In the rows, 128 means zero.
One turn sends every row of this set to another row. A few are shown first. Where does it send the rows asked after them?
K: [135 102 122 130 138 162 122  94  76 154 143 149 116 168 142 158 141 127
 121 141 134 131 141 145 132 135 128 112 158 137 129 144  92 146 120 113]
Y: [136 108 141 141 109 139 124 121  94 116 135 132 144 144 129 119 125 137
  96 130 132 117 130 129 145 111 155 122 144 137 114 118 123 156 118 141]
X: [132 111 136 136 128 128 132 121  92 132 150 141 147 130 137 148 130 135
 141 120 121 137  61 147 125 132 123 119 140 153 117 154 126 144 118 121]
T: [142 121 150 136 116 120 142 124  98 127 144 133 133 126 151 142 138 135
 147 122 143 145 157 165 150 128 119 129 131 150 103 153  73 148 122 111]
P: [136  86 133 136 101 150 119 101  70 123 138 165 133 145 159 133 122 122
 114 139 104 115 120 145 136 134 139 124 151 131 133 108 120 155 118 127]
C: [111 120 143 153 138 127 121 130 122 131 174 165 114 115 142 117 124 148
 120 116 101 105 129 179 151 136 121 115 147 143 110 134 106 143 114 115]
R: [136 111 151 135 116  94 138 125 100 127 157 163 141 137 143 142 130 135
 118 130 113 120  97 152  99 130 100 131 137 147 134 133 121 137  98 110]
M: [134 109 157 137 138 143 132 113 117 135 167 163 147 134 134 137 135 135
 138 132 106 111 143 143 183 134 121 140 130 180 137 165 135 143 118 117]
A: [121 124 145 138 144 117 114 110 114 161 170 194 134 132 139 138 120 117
 111 134 115 104 113 165 144 125 103 127 142 146 133 164 111 150  98 109]
E: [144 101 123 137 136  94 126 123 100 144 163 128 145 145 156 129 126 131
 123 120 123 110 164 145 172 141 115 136 139 166 115 135  82 160 111 110]
V: [143 107 129 113 150 145 126 138 112 129 127 151 145 175 152 119 152 128
 126 119 134 142 141 148 163 138 123 146 133 164 134 138 109 155 109 116]
F: [147  94 111 143 116 119 139 127  95 132 167 185 168 132 156 114 136 143
 128 137 115 135 128 142 150 100 116 125 139 167  84 145 124 145 108 129]
N: [125 114 106 124 151 152 151 112 121 134 146 160 132 159 123 142 127 147
 122 131 117 125 134 144 143 143 121 108 141 140 137 173 133 156  94 129]
H: [125 121 112 123 136 171 115 115  92 138 158 167 138 129 157 136 135 129
 106 137 126 140 130 148 146 137 108 123 143 106 104 159  93 138 127 125]
W: [171  96 120 147 101 102 138 106  86 123 177 153 164 147 152 127 133 120
 128 134 116 133 136 128 157 135 101 110 133 138 105 138 110 148 107 126]

R moves to P
E moves to A
C moves to H
Now these:
X moves to Y
M moves to N

One turn sends every row of this set to another row. A few are shown first. Where does it send the rows asked after them?
mupip: [135 119 143 131 122 105 104 164 107 109 141 102 115 105 161 146 113 145
 113]
ril: [112  92 120 124 126  95 127 131  97 117 133 112 109 125 103 150  92 127
 128]
Vuto: [140 105 123 121 138  84 125 160 117  97 132 141 119 133 135 129 118 151
 129]
ziveb: [146  95 128 139 123  99 105 182 107 139 146 125 140 114 150 135 119 102
 130]
kiz: [128 118 130 138 121  91 134 145 116 153 127 114 108 127 129 137 115 157
 154]
Pak: [140 118 125 126 151 136 108 158 113 118 139 113 111 118 121 137 117 123
 148]
rogeg: [126 106 139 115 111 105 105 143 118 144 138  88 115  88 127 143 120 107
 122]
buzus: [110 120 147 135 106 107 104 146 127 141 109 114 114 113 115 148 108 144
 119]
Sizi: [147 112 134 134 151 109 125 154 120 104 132 114 138 100 114 148 111 129
  87]
topov: [ 96 122 123 116 120  88 111 145 113 159 154 116 138 115 112 135 123 117
 116]
dosud: [124 129 123 115 115  82 119 156  86 159 130 115 129 113 125 127 119 102
 137]
vub: [134 106 121 144 134  89 111 144 123 145 161 107 145 124 146 124 130 105
 124]
Sez: [146 101 112 134 142  73 140 168 116 143 128 130 155 134 137 147 102 119
 125]
nug: [148 109 137 119 126 100 128 161 131 129 124 106 145 114 164 146 138 125
 138]
Lur: [123  93 130 152 146 107 118 162 125 138 136 123 150 126  99 134 111 107
 101]
bezub: [148 128 130 124 149  91 132 170  84 148 133 147 122 107 128 141 115 126
 112]
nas: [129 103 122 128 148 104 117 169  91 143 145 138 143  92 107 138 133 129
 122]
Kupa: [108 114 126 115 106  92 148 156 134 104 130 113 126 125 139 144 109 136
 128]
fem: [133 127 127 106 116  96 142 154 112 131 125 137 117  85 107 149 119 135
 120]
vug: [134 105 137 141 117  73 143 139 128 127 107 100 136 135 127 152 112 124
 104]
nite: [122 116 120 121 139  70 155 152 108 146 138 115 132 146 142 147 122 112
 117]
Madid: [126 105 134 134 139  94  93 156 119 125 134  84 129 133 132 125  89 142
 120]
guna: [129 121 142 113 157 123 144 149 121 129 119 124 114 111 137 157 117 146
 123]
subi: [129 111 117 131 155  77 122 155 112 139 134 118 121 132  95 141 118 107
  90]
Feka: [133  85 142 141 130 117 131 151 128 110 125 107 102 116 126 144  95 110
 111]

ril moves to Madid
ziveb moves to bezub
nug moves to fem
Now these:
Sez moves to dosud
Feka moves to mupip

One turn sends every row of this set to another row. A few are shown first. Where does it send the rows asked after them?
sul: [155 136 140 110 101 142 110 144 115 136 116 137 139 137 118 125]
Gul: [112 119 123 121 133 132 143 162 128 120 132 118 123 138 145 151]
Povi: [127 133 138 119 141 126 129 117 132 119 124 150  97 151 140 134]
Sozo: [113 117 106 143 124 161 130 130 107 116 142 117 143 126 115 120]
bafu: [142 135 119 142 124 117 104 143 101 118 151 130 144 113 131 112]
gilo: [119 138 118 116 143 117 125 104 124 118 126 138  98 136 144 138]
Sela: [132 140 131 134 118 127 103 145 110 123 162 123 131 101 125 107]
Lud: [125 138 122 111 141 117 122  99 121 131 121 137 104 135 138 142]
pekun: [146 124 134 127 123 148 121 139 143  91 150 140 142 115 110 131]
Komiz: [155 147 126 126 116 118 115 137  98 126 150 127 143 114 125 111]
peku: [137 139 141 129 116 130 113 134  99 126 167 126 142 115 119 109]
bavu: [131 131 118 119 108 135  85 143 121 137 116 125 131 107 124 129]
Potul: [154 133 136 117 117 148 126 138 145  96 147 137 138 110 108 128]
baz: [133 143 107 117 110 159 141 133 116 128 134 105 126 107 114 112]
nuf: [128 133 132 103 123 134 158 153 123 130 133 115 123 141 138 149]
Venib: [134 119 126 134 114 138  90 157 124 123 115 141 136 130 128 127]
gefi: [155 129 110 125 125 133 115 131 134  96 135 135 150 106 115 137]
rimu: [100 117 131 115 131 138 143 144 119 129 146 111 130 136 136 155]
baraf: [108 135 135 113 140 128 127 100 124 121 141 136  96 138 136 136]
Zufat: [135 136  92 132 118 151 134 147 122 117 121 113 125 109 125 112]
sis: [136 126 109 133 120 157 145 128 101 117 133 122 149 139 114 120]
nito: [144 133 139 141 120 127 114 150 105 114 159 138 142 127 126 107]
gopi: [115 129 109 112 131 124 139 151 123 130 127 107 123 122 145 155]
Sim: [109 140 132 110 138 128 126 104 129 122 138 134  90 130 138 134]
Lup: [135 125 134 116 108 141  98 126 101 140 126 132 152 134 114 135]
ripop: [110 134 143 111 138 132 122 103 129 130 138 137  95 136 132 137]
vufa: [120 135 120 116 144 117 118 100 122 128 121 139 104 135 140 143]
pepar: [124 141 135 112 137 125 135 113 132 116 130 143  91 145 141 131]
Gid: [119 114 146 129 111 151  92 143 117 130 136 137 141 134 115 129]
kenip: [138 132 123 116 120 144 112 123 137 105 152 124 142  92 106 136]
Fevug: [129 137 136 116 140 125 129 119 136 121 122 148  92 145 141 133]
fazos: [135 137 143 108  98 149  99 148 127 140 126 127 123 114 116 120]
zimaf: [123 141 122 111 140 118 130  99 119 121 127 139 102 141 141 139]
baki: [161 133 117 118 122 135 123 124 128 100 137 135 154 112 111 138]
gutu: [111 133 128 101 123 136 146 149 127 135 139 104 116 121 137 149]
tizim: [152 146 136 131 115 125 116 155 114 119 153 131 129 113 128 102]
ser: [137 127 128 118 122 146 115 117 130 104 156 128 151 102 103 139]
Zekim: [118 134 133 119 141 126 131 115 131 112 132 145  94 147 142 133]
mupa: [107 134 140 113 139 132 120 106 133 129 137 136  91 131 134 136]
somo: [140 137 122 120 110 165 152 135 113 122 137 118 134 132 111 110]
lopo: [119 126 121 108 129 128 150 138 109 132 134 111 138 141 137 159]
gak: [119 121 105 145 123 161 131 151 124 109 134 120 126 120 123 111]

pekun moves to gefi
gak moves to Zufat
Povi moves to vufa
Now these:
nuf moves to lopo
Sim moves to pepar
Lup moves to Gid
bafu moves to Sela

One turn sends every row of this set to another row. A few are shown first. Where does it send the rows asked after them?
lolu: [115 163 108 117 114 127 125 134 132 127 126 121]
tama: [126  91 122 138 132 132 110 107 150 132 130 125]
Fena: [124  92 139 122 136 128 113 116 127 143 127 120]
runam: [144 164 127 126 132 140 124 112 119 136 108 127]
Sapo: [152 112 151 118 126 130 111 108 141 127 116 137]
med: [128 166 109 135 139 132 111 124 135 113 127 144]
roted: [119  95 116 129 146 127 116 105 137 142 122 122]
mov: [127 127 132 138 106 127 128 130 114 119 105 108]
govi: [140 114 131 129  96 130 125 116 128 106 124 128]
dena: [135 160 125 130 117 149 122 142 138 135 108 130]
Sisor: [132 148 124 144 119 125 151 138 122 142 126 119]
Ker: [125 162 122 106 143 123 116 123 138 145 120 126]
Mit: [119 132 118 122 161 117 141 126 149 110 115 134]
bopot: [114  95 131 135 111 133 118 119 121 130 127 117]
big: [130 166 113 136 138 134 107 125 140 114 126 146]
Dod: [115 148 123 146 123 146 111 120 138 126 147 157]
Gaz: [134 124 131 120 140 116 130 130 110 134 106 108]
Pume: [105 120 126 129 157 139 128 114 148 109 144 122]
Num: [149 118 149 139 109 130 112 132 140 118 116 117]
ruf: [137 157 121 127 104 129 113 121 146 114 142 127]
nozud: [123 106 136 144 112 142 128 113 147 152 134 141]
taka: [117 147 112 128 155 134 119 122 125 139 146 152]
timun: [120 116 114 114 114 126 139 137 115 123 111 121]
div: [164 153 119 123 137 131 125 119 125 125 133 126]
nakig: [106 152 110 140 132 140 123 118 118 130 142 150]
Lum: [129 165 108 132 144 131 111 128 136 115 127 144]
mego: [105 100 109 136 130 132 122 108 129 138 115 117]
pero: [126 142 125 135 145 140 109 124 144 134 152 159]
vod: [156 143 149 144 133 127 132 124 145 148 130 131]
boban: [131 101 128 129 135 132 132 121 145 158 142 139]
rured: [114 114 123 144 110 137 140 102 123 148 132 133]
zegap: [111  96 128 125 128 128 121 120 116 141 122 115]
dof: [122 108 115 130 134 127 144 111 122 155 140 131]
von: [148 146 138 155 108 129 141 126 136 133 135 125]
gadav: [112  96 116 145 115 136 116 111 143 128 123 121]
funaf: [131 164 112 132 144 132 107 129 141 117 126 146]
riz: [120 137 133 144 128 129 131 108 155  96 114 139]
Dobi: [147 157 134 115 133 125 105 111 151 131 136 132]
gif: [127  91 141 132 119 132 110 115 132 133 132 122]
Tera: [141 147 135 134 143 123 143 136 131 158 122 124]
vepup: [112 138 114 136 137 120 145 114 137  96 115 130]
zikit: [101 121 132 133 150 146 124 119 155 111 138 124]
nop: [156 116 146 122 143 119 114 132 134 132 116 116]
nukuf: [155 148 117 126 122 140 123 149 143 124 133 129]
gilu: [131 115 134 102 144 125 125 128 129 143 102 130]
vime: [ 96 126 134 136 145 148 125 108 148 111 132 123]
roda: [100 126 129 133 152 141 129 103 140 108 137 120]
vadiz: [126 132 137 131 152 126 127 120 167 109 113 143]

boban moves to dof
Dobi moves to Ker
Now these:
pero moves to taka
vod moves to Tera
bopot moves to gif
mego moves to gadav
gilu moves to timun
Gaz moves to mov
vadiz moves to Mit
nukuf moves to div
zikit moves to Pume
Lum moves to med

One turn sends every row of this set to another row. A few are shown first. Where does it send the rows asked after them?
fiv: [134 118 127 134 151  94 139  86 116 140 133 152 152 128 117 131 121 131
 130 126 162 138 131 156]
Nur: [113 103 131 127 151  87 157  89 116 124 157 158 143 102 127 131 119 126
 106 137 164 121 137 139]
votug: [131 134 101 151 146 115 108 142 104 110 140 153 138 118 133 126 137 113
 102 116 142 115 119 112]
mogug: [120 134 102 138 164 126 123 142 102 109 129 147 147 103 132 115 143 107
  97  97 147 107 126 116]
tufek: [130 142 115 153 141 127 121 138  89 107 138 146 156 120 130 124 147 109
 109 116 152 112 127 119]
sibel: [126 100 126 140 175 115 148 114 119 171 132 146 168 111 153 148 123 116
 120 122 122 111 107 167]
Suk: [120 147 114 150 152 128 133 143 104 117 136 133 160 110 133 137 142 114
 100  91 157 114 119 118]
tiniv: [122 135 104 141 162 116 113 142 114 111 135 151 138 105 125 130 138 101
  93 103 143 111 128 111]
tosal: [113  89 127 131 178 108 159 114 125 155 147 151 155  92 149 146 121 107
  99 136 128 101 115 154]
dif: [121 142 112 143 158 132 123 140  94 113 129 140 160 117 128 127 144 105
 107  94 150 110 129 123]
Bevi: [130 122 121 135 163 107 140  96 111 163 126 153 160 108 145 129 119 146
 127  93 146 120 129 163]
gatim: [108 107 125 128 161  99 157 100 111 147 149 158 150  82 154 128 117 142
 103 105 148 103 136 146]
dom: [119 143 112 142 152 127 120 143 101 123 139 139 151 109 125 140 139  98
 101  94 142 103 133 117]
Luvo: [115  76 133 142 166  89 159 104 129 129 132 141 144 109 126 149 111 119
 107 141 141 117 113 155]
lezim: [131 116 142 133 165 100 141 108 126 147 119 142 168 110 144 146 127 126
 110 129 131 110 121 189]
tasus: [137 151 113 158 137 126 129 140 102 118 138 140 153 113 134 130 144 119
 102 112 159 117 117 118]
zapa: [138  99 128 144 168 105 139 105 123 155 132 150 162 130 133 146 126 112
 125 147 134 131 104 166]
rege: [118 137 100 140 158 125 135 141 114 112 132 136 144 101 130 124 137 109
  93  97 157 114 116 108]
bifen: [140  88 125 147 156  98 150 101 126 149 117 139 146 120 124 142 112 124
 122 142 136 119 111 165]
Vemav: [106  96 134 126 173  93 150 114 128 133 128 144 162 101 156 141 118 131
 103 122 128 105 112 177]
boli: [126 143 108 152 135 124 116 144  93 122 143 142 151 121 134 136 137 109
 112 108 139 108 125 116]
kan: [124  87 130 137 170  97 150 105 131 140 147 155 149 110 130 145 125 101
 104 161 140 120 111 152]
keduv: [115  87 142 150 171  97 161 110 124 144 136 144 156  92 146 156 116 127
  99 125 133 101 121 164]
basa: [135 139 100 147 143 122 129 139 111 112 135 144 139 104 130 116 140 116
  95 118 159 117 115 109]
banu: [135 106 133 126 144  97 148 101 125 139 124 137 154 118 130 136 122 117
 115 155 137 109 121 178]
sog: [110  88 124 117 154  90 157 108 126 126 135 138 147 108 142 131 113 121
 108 149 134 105 112 165]
ded: [140  99 134 154 161 106 151 107 120 163 120 141 158 102 143 149 118 132
 114 126 129 104 119 174]
Nufaz: [130 133 103 146 148 122 121 139  97 104 138 152 142 107 135 112 144 113
  98 120 151 108 125 113]

tosal moves to sibel
Suk moves to tasus
Now these:
Bevi moves to fiv
lezim moves to banu
boli moves to votug
bifen moves to Luvo
dif moves to tufek

